Look-ups in named tables: a row name and a column name give one cell, copied from the table.

pab.csv
,pidanu,riveged,keneru,sar,koma,dovul
rodid,52307,76449,85164,31577,41705,39902
kaso,50100,57744,23284,47116,61660,20024
veseram,26814,78082,51167,52392,26627,49444

riveged of kaso = 57744
koma of veseram = 26627
keneru of kaso = 23284
dovul of veseram = 49444
sar of rodid = 31577
sar of kaso = 47116
riveged of rodid = 76449
riveged of veseram = 78082
dovul of rodid = 39902
koma of kaso = 61660
pidanu of kaso = 50100
pidanu of veseram = 26814
keneru of veseram = 51167
pidanu of rodid = 52307
koma of rodid = 41705
sar of veseram = 52392

komupif =
	bunup	bes
peg	0.928	-0.029
tosot	-0.587	-0.834
bofazo	0.278	0.498
nerem	-0.561	0.746
gaf	-0.671	-0.392

bes of gaf: -0.392
bes of peg: -0.029
bunup of nerem: -0.561
bunup of gaf: -0.671
bes of nerem: 0.746
bes of tosot: -0.834
bunup of peg: 0.928
bes of bofazo: 0.498
bunup of bofazo: 0.278
bunup of tosot: -0.587

zorud:
,napir,paf,mil,vud,moz,seno,kupa,zatena
pum,34,33,30,59,86,58,80,90
ger,20,17,17,48,78,54,82,80
tobu,66,74,85,31,86,75,32,85
susazuz,83,82,81,70,31,71,67,36
zata,44,44,72,74,40,88,55,50

kupa of pum: 80
napir of pum: 34
seno of pum: 58
paf of zata: 44
napir of tobu: 66
zatena of zata: 50
vud of susazuz: 70
paf of tobu: 74
moz of ger: 78
moz of pum: 86
kupa of ger: 82

nul =
	masapud	kob	nifa	lufese	tazalu	tiz	depu	paz
faf	85	85	127	130	121	114	111	86
vozofel	68	162	165	216	120	116	160	74
pav	132	63	126	128	192	128	105	126
muk	113	76	124	128	130	119	103	100
mulipu	84	90	127	135	121	116	109	87
gofazo	90	84	128	136	120	122	111	93
zalun	79	88	132	137	120	116	111	84
rafus	81	81	130	133	116	119	114	82
pap	102	70	124	124	150	117	106	107
ded	124	63	122	125	185	129	101	132
sekek	77	126	136	137	120	126	116	80

depu of muk: 103
tazalu of gofazo: 120
tiz of vozofel: 116
nifa of ded: 122
kob of pap: 70
tazalu of rafus: 116
kob of rafus: 81
lufese of sekek: 137
nifa of faf: 127
tiz of ded: 129
depu of ded: 101
paz of muk: 100
Which row has the largest tazalu? pav

Table nofame
,nud,nek
san,0.29,0.21
togu,0.64,0.94
zogum,0.90,0.30
nes,0.55,0.19
fezemi,0.19,0.12
gaziv,0.11,0.04
nupus,0.64,0.43

What is the nek of nes in nofame? 0.19
What is the nek of san in nofame? 0.21
What is the nud of nes in nofame? 0.55
What is the nud of nupus in nofame? 0.64
What is the nek of gaziv in nofame? 0.04
What is the nud of togu in nofame? 0.64
Which row has the largest nud? zogum

mim.csv
,lup,kirib,riroze,sasiti,ludokul,vebena,rati,voro
tam,-65697,-40230,-57297,-68961,-58878,-54993,-50923,-74061
beb,-25457,7292,-21959,-44538,4201,-30344,-75593,-20222
femuf,-52842,-68761,-32078,-53343,-75527,37979,-90033,-56430
kimaba,-34493,-78844,-44444,-19453,-51061,-44359,-28825,-20496
zovubi,-59513,-45139,-55292,-62233,-54141,-55154,-52224,-65567
rofek,-38825,-58303,-41914,-32799,-51753,-47179,-36600,-37478
vuzivom,-31777,-82853,-44970,-19028,-51835,-44416,-26352,-21281
mup,-36427,-66199,-47100,-32385,-51134,-45591,-32252,-38033
mikobon,-59394,-36122,-53002,-60203,-55845,-47981,-42603,-67788
tovu,-57031,-73084,-24485,-52877,-68278,37553,-87680,-62014
gov,-58221,-77841,-21740,-54997,-76389,56419,-98341,-63762

ludokul of mup is -51134
rati of mikobon is -42603
lup of zovubi is -59513
kirib of mup is -66199
ludokul of gov is -76389
ludokul of mikobon is -55845
ludokul of tovu is -68278
voro of tovu is -62014
sasiti of tam is -68961
riroze of mup is -47100
lup of tovu is -57031
kirib of tovu is -73084
vebena of kimaba is -44359
voro of beb is -20222
Row with the largest kirib: beb

zumeze =
	matabu	vem	dokili	suvibi	somulo	babat
tokulid	124	89	102	235	229	35
fibeve	177	99	108	101	104	139
rolanuk	180	34	168	73	167	215
gen	23	149	55	135	74	140
nadem	123	184	170	117	52	158
sanadif	116	109	147	53	99	75
moze	53	165	114	78	160	103
lusare	147	134	193	73	213	96

What is the suvibi of rolanuk in zumeze? 73
What is the dokili of moze in zumeze? 114
What is the somulo of fibeve in zumeze? 104
What is the suvibi of fibeve in zumeze? 101
What is the dokili of nadem in zumeze? 170
What is the vem of moze in zumeze? 165
What is the vem of gen in zumeze? 149
What is the matabu of nadem in zumeze? 123
What is the somulo of rolanuk in zumeze? 167
What is the babat of fibeve in zumeze? 139
What is the babat of sanadif in zumeze? 75
What is the somulo of sanadif in zumeze? 99

femo
columns: tate, mono, risa, paf, dulan, liv, vuzeg, fab, zezoro
bim: [5.1, 6.7, 7.3, 3.3, 3.9, 5.6, 2.2, 1.7, 5.9]
sasimi: [5.6, 6.6, 7.7, 5.7, 4.7, 5.9, 2.9, 2.7, 6.1]
tif: [3.1, 6.5, 8.1, 4.4, 4.5, 5.6, 4.3, 4.6, 3.9]
koze: [5.5, 5.9, 5.8, 5.6, 4.7, 6.4, 3.5, 2.8, 4.4]

What is the tate of bim in femo? 5.1
What is the paf of sasimi in femo? 5.7
What is the tate of tif in femo? 3.1
What is the dulan of sasimi in femo? 4.7
What is the vuzeg of koze in femo? 3.5
What is the vuzeg of sasimi in femo? 2.9
What is the zezoro of koze in femo? 4.4
What is the fab of tif in femo? 4.6
What is the dulan of tif in femo? 4.5
What is the risa of tif in femo? 8.1
What is the tate of koze in femo? 5.5

Table fasu
        gerusu  zuro   kas   zez   sas  bef  penulat  ditat   rak
kamig     -187  -519  -204   259   481  379      462      7  -907
ren         35  -720   128   -97   257  336      187    388  -388
tun         13  -228  -165   121   -89  420      228    565  -383
mikise     -89  -192  -187   300  -312  448      312    278   -56
leluba     125  -424  -346  -174  -502   63       32     50   136
nep        210   -33   -63   -41   -29  -23      102    -28   -18

mikise, gerusu => -89
nep, zez => -41
nep, rak => -18
leluba, kas => -346
mikise, sas => -312
tun, zuro => -228
kamig, sas => 481
tun, rak => -383
nep, sas => -29
mikise, ditat => 278

nuzurep =
        bep  fitig  leduni  zolonaz  nevelog  ril
lekeb   194    166      68      201      196  124
gol     132    119     143      131      164  119
zesifi  221    169     106      193      197  120
ropem   179     61     106      125      228  159

bep of gol: 132
nevelog of ropem: 228
fitig of lekeb: 166
zolonaz of gol: 131
ril of lekeb: 124
leduni of zesifi: 106

kup:
,tam,torafub,mir,gilesar,pusunum
rofelid,0.9,0.7,0.7,0.5,0.1
dod,0.6,0.4,0.6,0.5,1.0
dizudun,0.8,0.8,0.7,0.7,0.8
rigepa,0.7,0.9,0.8,0.9,0.5
nulu,0.8,0.7,0.7,0.6,0.9

rigepa, torafub -> 0.9
nulu, tam -> 0.8
rigepa, tam -> 0.7
dod, torafub -> 0.4
dizudun, tam -> 0.8
rigepa, pusunum -> 0.5
nulu, mir -> 0.7
dizudun, gilesar -> 0.7
dod, mir -> 0.6
dizudun, pusunum -> 0.8
rofelid, mir -> 0.7
rofelid, tam -> 0.9
dod, gilesar -> 0.5
rigepa, mir -> 0.8
rofelid, pusunum -> 0.1
nulu, torafub -> 0.7
Which row has the largest tam? rofelid

suze:
cols = dol, donefo, lumemam, lebeve
vopir: [170, 134, 160, 162]
buso: [202, 90, 138, 176]
raked: [96, 175, 88, 53]
tif: [113, 175, 137, 88]
zegedu: [195, 108, 152, 167]
pufubur: [115, 167, 155, 132]
romaru: [204, 84, 133, 176]

donefo of zegedu: 108
lebeve of tif: 88
lebeve of romaru: 176
donefo of pufubur: 167
dol of zegedu: 195
donefo of buso: 90
lumemam of raked: 88
lebeve of zegedu: 167
donefo of romaru: 84
lebeve of pufubur: 132
lumemam of tif: 137
lebeve of vopir: 162
dol of pufubur: 115
lumemam of zegedu: 152
donefo of tif: 175
Row with the largest dol: romaru

gapup =
	bimitu	manizol	vos	pudiz	kelamu	zov	teda	vade	tuluk	fosoza
nuf	502	-547	212	-9	-657	-7	-95	-361	-2	-482
nuz	-363	-261	-458	-48	-519	-78	-608	-25	74	617
lig	-593	-804	59	326	-193	-457	-122	-296	-336	173
tav	25	-902	115	-232	-6	41	278	-609	-292	55
kanedu	56	-66	-435	-426	296	-424	-175	-885	-292	170
gisevi	-185	-730	111	-154	-158	-402	-957	-169	-82	-201
gek	-547	-11	-626	88	-10	-662	-508	-634	-26	-53

fosoza of kanedu = 170
kelamu of kanedu = 296
tuluk of lig = -336
vos of kanedu = -435
vade of kanedu = -885
vos of nuf = 212
fosoza of gek = -53
fosoza of lig = 173
bimitu of nuf = 502
tuluk of nuf = -2

zuvu:
,mabulis,bapuf,buz,seguzo,bobi,fipo,fetobe
sas,3632,5240,5412,4854,5372,5375,4775
dofu,4850,4770,4898,4691,4754,4076,4745
dup,4454,4576,5143,3859,4401,2454,4380
tulo,4812,4747,4943,4640,4739,3902,4705
kotas,1312,6619,7693,5955,7862,3249,4411
vibino,3295,5412,5728,4937,5653,5147,4726
gupebu,1307,6638,7669,5965,7884,3247,4425
sud,4773,4807,4819,4803,4832,4981,4839
roguleg,4677,4684,5081,4212,4585,3030,4521

fipo of gupebu is 3247
buz of roguleg is 5081
buz of tulo is 4943
mabulis of vibino is 3295
buz of gupebu is 7669
fipo of roguleg is 3030
bapuf of roguleg is 4684
Row with the largest fetobe: sud

